In the data rows, the value 128 means zero.
Here is a table of points, one per row:
[157 134 125 145  84 147 127 122  77 162 100  89 112  98  88 107  67  82
 106 127 125  98  98 139  63 143  93  90 138 165 126  76 165  96  35 110
  86  68]
[142 105 125  93 126  93  85 145 158  98 156 162 124 107 118 109 204 199
 135 101 113 107  94  82 132 106 143 118 150 129 187 127 122 111  68 102
 129 151]
[114 105 103  99 170 116 115 123 138  86 168  72  85  87 101 114  84 108
 111 100 155  78 147 174  90 105 156 172 122 130 135 137  47  68 193 118
 103 183]
[151 150 161 142 190 170 107 134 145 119 139 159 138 129  91 110 175 157
  67 169  79 136 114 125  93  71  95 124 117 150 133 183 149 118 118 115
 145  29]
[135 139 181  84 148 164 114 175 158 167 153 177 129 111  86 117 180 155
 119 177 148 131 157 156 115 147  93 170  85 130 113 164 116 131 113 103
 180 107]
[144 134 187 178 171 148 170 141 100 145 117 183 156 138 158 138 128  72
 118  59 154 163 158 120 124 143 126 116 136 119 124 123 178 150 160 151
 111  88]
[120  98 143  93 122 120 119  93 162  80 119 133 138 100 156 134 103 103
  58 106 118 205 139  95 140 171 154 184 146 100 105  98 155 114 200 106
 129  79]
[124 149 108  81 105 106 111  64 101 128  87 105 102 151 158 170  87 151
 119 154  62 135 114 133 108 134  62 101  96 140 130 105 130 134  80 124
 152  94]
[ 87 119 151  96 135 122 123 204 196 137 136 105 116  97 139 179 118 139
 155  55 121 143 160 128 193 140 155 158 129 113 136 153 138  98 119 151
  22 128]
[157 114 158 117 153  97 110  81 148 108 111 123 133 126 139 140 129 123
 147 127 174 173 163 175 142  92  96 146 149 200 145 149 114 108 149  55
 149 154]
[125  83  82 113  97 136  92 180 166  60 125 136 110 146 148 172 106 137
 151 123 133 110 155 141 187  86 116 109 100 116  97 125  99 129 125  94
 138 105]
[141 101 125 161  96 140 133 122 130 146 105  91 128 160 124 139 168  82
 168  99 132 119 126  55 134 129 121 122 152 138  95  72 146 121  73 178
 196  84]
[103 110 124 134 163  80  83  96 147  72 106  58  66 102 102  76 124 150
 125 111 167  85 161 195 193  69 115 113  94  93 112 110  87 112 183 154
 122 146]
[ 99 138 108 202 125 142 118 101 116 154 157 157 160 113 130 111 107  69
 113 134 140 136 166 109 134  97 130  65 167 108 121 121 139 119  73 106
 129 128]
[107 158 144 196 165 144 154 142 115 162 156 175 164 138 129 174 146  96
 104  32 135 120 132 170 186 114 127 118 133  89 144  78 141  95 122 114
  92 143]
[105 116  93 160 183 133 116 124 124 120 132 109  70 112 149  91 115 125
 156  88 175  91 141 197 122  81 137 160 128 115 176 189 113 134 166 121
  94 165]
[137 157 150 169 120 110 118  51  66 128  97  61 149 108  95  96  80  94
 128 106  67 158 104 108 106 115 116  83 120 104 104 160 108 132  60 137
 132  71]
[127 132 156 182 114 125 136 102 112 155 123 136 128 105 109 124 164 114
 144  85 161 154 119 116 134 135 112 113 104 112 117  81 144 125 146 119
 111  49]
[ 91 119 142 135  78 114  94 108  34 138 103 125 163 137 155 138 150 130
 135  92 140 138 102 141 130 184 164 101 122 179 176  89 174 146  94 114
  60  66]
[115  68  88 109 132 147 119  74 142 125 114 145 127 149 152  68 164 107
 171 173 155 167 139 170 162  89 117 146 129 166 112 144  96 121 149 103
 134 115]
[ 80  71 105 117 121 139 136  98 113 132 153 125 133 133 112 162 105 127
 135 104 170  73 135 147 163 170 131 116 130  58  72 138 131  77  74  95
  57 146]
[ 49  55 132 130 126 105 115 130 156 137 102 164 128 145 143 123 137 126
 114  98  89 134 124  83 142 148 114 188 152 121 128 107 140 137 181  61
  82 170]
[125 102 127 133 145 173 138 148 147 173 125 153 132 155 116 163 231 229
 126 228 155 136 179 201  81 121 159 175 128 150 140 153 128 116 174 104
 150  94]
[147 141 124 163 151 164 152 137 197 196 159  77 118 107 145 201  98 185
 157  83 168  80  72  88  51  57  53  53  86 101 106 145 117 106 125 133
 131 123]
[116 122 188  71 149 183 129 127 188 136  89 164 119 122 136 107 136 186
 114  27 135 120 148 130 153 116 112 147 155 122 149 122 104  97  41  84
 106 142]
[148 106 144 113 139 153 168 127 137  99 115  78 111 134 165  91 175  87
 161 145 106 143 145 191 152 141 109 170  74 167 128 116 107 163  95 124
 145  84]
[ 99 130 150 124 128 122 134 153 164  98 143 190 108  91 145 141  51 150
 121  93 185 167  97  96 158 120 169 219 126  95 105 146 148 126 167 164
  74 185]
[116 142 125 128 142 114 179 103 136 144 178 127 159 182 132 157 149 140
 131 180  92 137 160  98 122 116 135  60 116 116 116 120  96  94 158 150
 150 206]
[137 139 166 138 166 167 170 132  81 107 138  90 110 136 127  88  87  96
 129 183 109 111 110 144 119 119 161 192 151 236 159 115  93 103 106  66
 155  88]
[108 121 123 103 135 155 127 164 141 125 109 136 135 139  58  66 177 146
  76 215 136 151 177  98 136 113  82 168 118 188 115 166 129 134  92 109
 165  82]
[147 135 138 188 134 121 116 106 114 158 146 105 164 164 134 119 181  98
 136 124 148  83 113  78 129 114 127  77 131 106 122 112 175  96  97 113
 104  64]
[198 140  93 138 127 133 108 150  58  32 120 133 187 192 137 104  89 102
  82 150  91  91  92 142 141 150 151 172 154 138 113  99 100 133 208 177
 153  89]
[133 159  85 111 124  97 168 147 134 200 132 158 109 126 103  92  90 106
 125 113  77 147 105 136 140 134 163  70 109 127 101 140 123 115 104 128
 168 133]
[123 137 122  82  91 130 137  58  73 129  71  67 107 141  95 157 133 117
 150 141  82 139 100 124  66 143 130 148 143  94  72 140 126 128 102 163
 142 113]
[102  95 108 121 112 162 161 110 119 192 132 143 143 107  76 145 151 107
 149 151 141  66 147 113  74  94 102  70 147  89 115 100 188 171 202 150
 118 155]
[115 150 135 102 143 125 128 153 175  74 104 149 120  93 110  82 218 155
 151 129 132 136 136  85 106 132 155 145 147 137 152 144 149 126  52 120
 113 165]
[112 160  97 150  63 131 104 139  73 128 137 144 164 144 183 157 100  88
  94 158 142 115  91 147  76 137 159 137 144 132  73  78 113 128   3 151
 123 103]
[170 163 112  60 101  81 101  87  77 178 131 137 119 142 148 135  93 128
 109 168 115 137 100 171  69 147 113  93  86 156 152 151 142 161 132 164
 147 134]
[111 100 135  87 136 146 131 191 182 101 106 139  86  60  74  92 164 156
 115 139 129 113 112  83 103  92 134  90 139 111 190 129 142 116 104 124
 135 160]
[125 173 107 113 119  86  98 121 125 199 143 120  99 138 109 182 102 162
 117  67 135 110 107 144 149 137 130 141 120 140 139 191 107 111 153 162
 126 204]
[138 182 164 143 154 136 142 101 100 152 125 100 105 151 129 104 121 107
 124 131 118 163 133 111  84 110 127  99  47 118 116 145 149 159 125  90
 166 118]
[162 132 139 112 127 147 130 116 197 115  95 183 134  69 111 101 163 150
  84 110  79 102 129 104 129 108 121 162 178 154 138 160 181 165 134 139
 174 136]
[159 208 125 129 149 166 121 109  59 165  75  90 114 119 189 189 130 146
 111 168 104 109  96 151 103 184 109 116  95 117 132 136 100 142 118 114
 138 163]
[106  91 125 173  96 115 120  86  89 106 158 122 167 139 113 171 137 132
 159 199 211 150 160 106 101 121 133 127 136  87 107 110 149 146 115 130
 142 169]
[124 156 128 131  92 160  72 128  82  15  96 119 122 172 169 140 108 123
 130 148  63  65 153 161 169 187 140  74 115 173 111 128 153 206 108 184
 122 106]
[164 126  44 120  85 141 109 196 142  99 145 128 153 192 164 111 135  84
  89 128  95 106 150 141 134 171 182 167 161 136 102 137 119 163 204  81
 164  76]
[112 131 155 163  96  72 135 121  90 163 156 177 120  71 102 139 130 143
 180  85 184  95 168 123 165 160 172 166 124  85 113  71 101 114 152  86
  46 162]
[167 165 138  94 119  94  89 100 144 177 112 111 141 140  97 161  75 161
 172  73 150  97 160 139 140 120  73 109  72  57 104  85  90  93  92 155
 171 184]
[137 127 127 170 158 101 146 125 173  93 129 153 102 128 175 147 126 139
 155 154 140 140 137 152 146  48  87 156 139 131 172 150  98 146 152  79
 168 156]
[127  98 129 101 157 100 172  87 144 155 120 132 107 145  80 179 133 154
 165 136  68 107 119 122 137 192 114 149  60  84  85 114  97  96 147  98
 136 172]
[104 123 123 132 143  81 161 124 128 138 139  69  78 115 102 164 106 188
 168 103 128 125 119 109 164 105  68  66  99 124 101 144 140 140 122 146
 167 182]
[ 96 114  99 142 130 161 155 188 109  49 105 159 149 180 155 137 158 142
 171 150 129 153 134 119 139  78  73  73 140 114 133 133 108 117 156  93
 101  95]
[153 153 152 177 142  93 143 114 159 163 146  79  96 109  96 163 113 154
 162  55 130 108 125 140 129 138  65  86 112  85  70 144 115 130  79 168
 119 182]
[125 149  83 119  85 124 108 190 156  84 163 136 138 155 121 101  86 136
 161  67 183 124 169 155 163 140  89  95 118 137 164 151 117 112 145 163
 122 112]
[152 121  98  63 119 164 116 163  94  90  99 135 105 118 139  76 175 177
 111 188  96 169 129 121 133 180 173 200 157 143 161  99 140 134 107 184
 157 105]
[ 81  85 118 117 126 103 156 172 186 192 143 200 162 127 158 134 147 147
  99  79 171 142 101 158 201 138 147 180 146 115 170 111 112 139 178 118
  92 151]
[127 130 112 106 126 116 141 110  76 132 132  91 136 145 177 153 126 146
 128 169  96 126 124 174 129 181 164 101 104 163 136 121 137 140 129 222
 188 138]
[143  81 134  88 131 142 103 100 164 147 161 205 160 142 114  26 191 136
 115 151  84  92  97  70  93 145 149 191 186 137 106 120 118 126 109 151
 165 160]
[136 110 150 147 165 142 156 174 148 151  87 135 122 126 116  79 128 113
  62 121 100 142  74 113 117 120 133 150  82 124 130  45 122 167 168 118
  79  73]
[ 92  98 164 122 118  93 127 140 181 101 147 138 139 113 167 123 169 148
 160 120 140 170 114  92 118 132 155 126 139 141 131 125 143 112 166 130
  82 152]
[131  96  47 115 111 112 147 127 108 145 144  87 157 135 101 174 116  92
 107 195 159 172 172  99 133 132 137 126 134 143 128 175 142 114 143 163
 152 157]
[125 164 146 173 141 150 138 110 165 182 156  55 130 112 111 141  87 135
 134  83 157 110 134 120 137 123 112  72 132 101 147 163  94 118  99 167
 139 175]
[145 111  90 150 105 165 102 172  71  34 126 148 124 122 127 100  66  74
  82 125  78 130 117 127 162 126 151 155 149 132 117 190 143 149 196 123
 173 124]
[124 148 158 156  78  51 100 127 105 119 135 171 152 126 149 143 159  43
 101  49 122 104 117  37 125  80  99  90 127 136 132  98 135 106 120 125
  99 144]
[179 140 103 162 112 148 167 141 102 164 123 103 139 170 155 149 112 146
 123 192 133 161 148 111  93 124 153 111 117 116 102 169 167 155 121 114
 142 146]
[129 130 118 117  73 120 106  91  24 123 132 112 137 123 138 134 108  91
 145 206 152 118 125 156  72 165 156 121 165  58 107  62  85 108  69 174
  79 135]
[103 104 102 134 138  86 140 107 187 105 201 119 148 122 178 152 130 115
 154 180 134 123 156 150 156  88 115 153 143 164 166 172 110 145 131  58
 144  98]
[167 180 182 123 146 179 145 156 191 139 107 155 121  83 137 117  70  91
  96 136  88 170  86 161  95 194 126 133 158 131 154  77 119 113 144 178
  92 118]
[123 154 149 166 109 119  69 157 121  86 179 166 148 143  87 113  66 117
 142 102 131 120 141 186 174 119 131 112 137 136 166 174 153 178 163 109
 106 167]
[ 99 119 118 133 159 113 137 114 121 164 165 101 155 133 109 182  86 151
 195  80 155  99 114  84  87 109 110  64 136 141 178 189 143 153 121 169
 126 147]
[161 163 172  84 126 149 149 162 152 143 109 127 149 123 138 103 146 143
 127 165 125 144  66  78 129 152 153 192  82 110  93  49 142 116 207  93
 114  89]
[157 144 180 155 135 170 148 121  94  49  55  61  72 107 165 132 127 113
 143 209 134 102 121 151 119 166 147 118 135 205 174 159 111 136 114 123
 133 144]
[138 164 117 111 130 115 157 149  91 214 147 126 109 149 127  88 109 106
 120 156 113 170 113 146  95 108 134  69  92 123 118 131 125 168 144 161
 167 152]
[114  90 100 109 102  83 136 135 189 158 134 152 130 133 111 103 106 104
  74 126 131 177 127 109 202 171 207 204 208 162 178 148 178 158 189 108
 115  65]
[161 141 146 105 190 149 109 125 140  62 115 160 126  99 116  98 190 170
 125 149 130 176 132  97 110 130 182 147 205 139 124 117 146 138 140 165
 163 155]
There is one direction along which these points spread out most. Take the direction at right angles to it along which they spread out most. Then take the direction at right angles to both along which they spread out most. Go by this last direction. How many in every 100 of the points above lie lower along it than each point below? Round to a whole number. More than half of the points above lie lower than the first one.
[161 141 146 105 190 149 109 125 140  62 115 160 126  99 116  98 190 170
 125 149 130 176 132  97 110 130 182 147 205 139 124 117 146 138 140 165
 163 155] -> 19
[103 110 124 134 163  80  83  96 147  72 106  58  66 102 102  76 124 150
 125 111 167  85 161 195 193  69 115 113  94  93 112 110  87 112 183 154
 122 146] -> 20
[103 104 102 134 138  86 140 107 187 105 201 119 148 122 178 152 130 115
 154 180 134 123 156 150 156  88 115 153 143 164 166 172 110 145 131  58
 144  98] -> 13
[125  83  82 113  97 136  92 180 166  60 125 136 110 146 148 172 106 137
 151 123 133 110 155 141 187  86 116 109 100 116  97 125  99 129 125  94
 138 105] -> 53
[ 99 138 108 202 125 142 118 101 116 154 157 157 160 113 130 111 107  69
 113 134 140 136 166 109 134  97 130  65 167 108 121 121 139 119  73 106
 129 128] -> 72
[147 141 124 163 151 164 152 137 197 196 159  77 118 107 145 201  98 185
 157  83 168  80  72  88  51  57  53  53  86 101 106 145 117 106 125 133
 131 123] -> 7
[137 139 166 138 166 167 170 132  81 107 138  90 110 136 127  88  87  96
 129 183 109 111 110 144 119 119 161 192 151 236 159 115  93 103 106  66
 155  88] -> 37
[153 153 152 177 142  93 143 114 159 163 146  79  96 109  96 163 113 154
 162  55 130 108 125 140 129 138  65  86 112  85  70 144 115 130  79 168
 119 182] -> 44
[120  98 143  93 122 120 119  93 162  80 119 133 138 100 156 134 103 103
  58 106 118 205 139  95 140 171 154 184 146 100 105  98 155 114 200 106
 129  79] -> 89
[198 140  93 138 127 133 108 150  58  32 120 133 187 192 137 104  89 102
  82 150  91  91  92 142 141 150 151 172 154 138 113  99 100 133 208 177
 153  89] -> 87
[115  68  88 109 132 147 119  74 142 125 114 145 127 149 152  68 164 107
 171 173 155 167 139 170 162  89 117 146 129 166 112 144  96 121 149 103
 134 115] -> 16
[ 92  98 164 122 118  93 127 140 181 101 147 138 139 113 167 123 169 148
 160 120 140 170 114  92 118 132 155 126 139 141 131 125 143 112 166 130
  82 152] -> 60
[136 110 150 147 165 142 156 174 148 151  87 135 122 126 116  79 128 113
  62 121 100 142  74 113 117 120 133 150  82 124 130  45 122 167 168 118
  79  73] -> 77
[131  96  47 115 111 112 147 127 108 145 144  87 157 135 101 174 116  92
 107 195 159 172 172  99 133 132 137 126 134 143 128 175 142 114 143 163
 152 157] -> 39
[102  95 108 121 112 162 161 110 119 192 132 143 143 107  76 145 151 107
 149 151 141  66 147 113  74  94 102  70 147  89 115 100 188 171 202 150
 118 155] -> 55
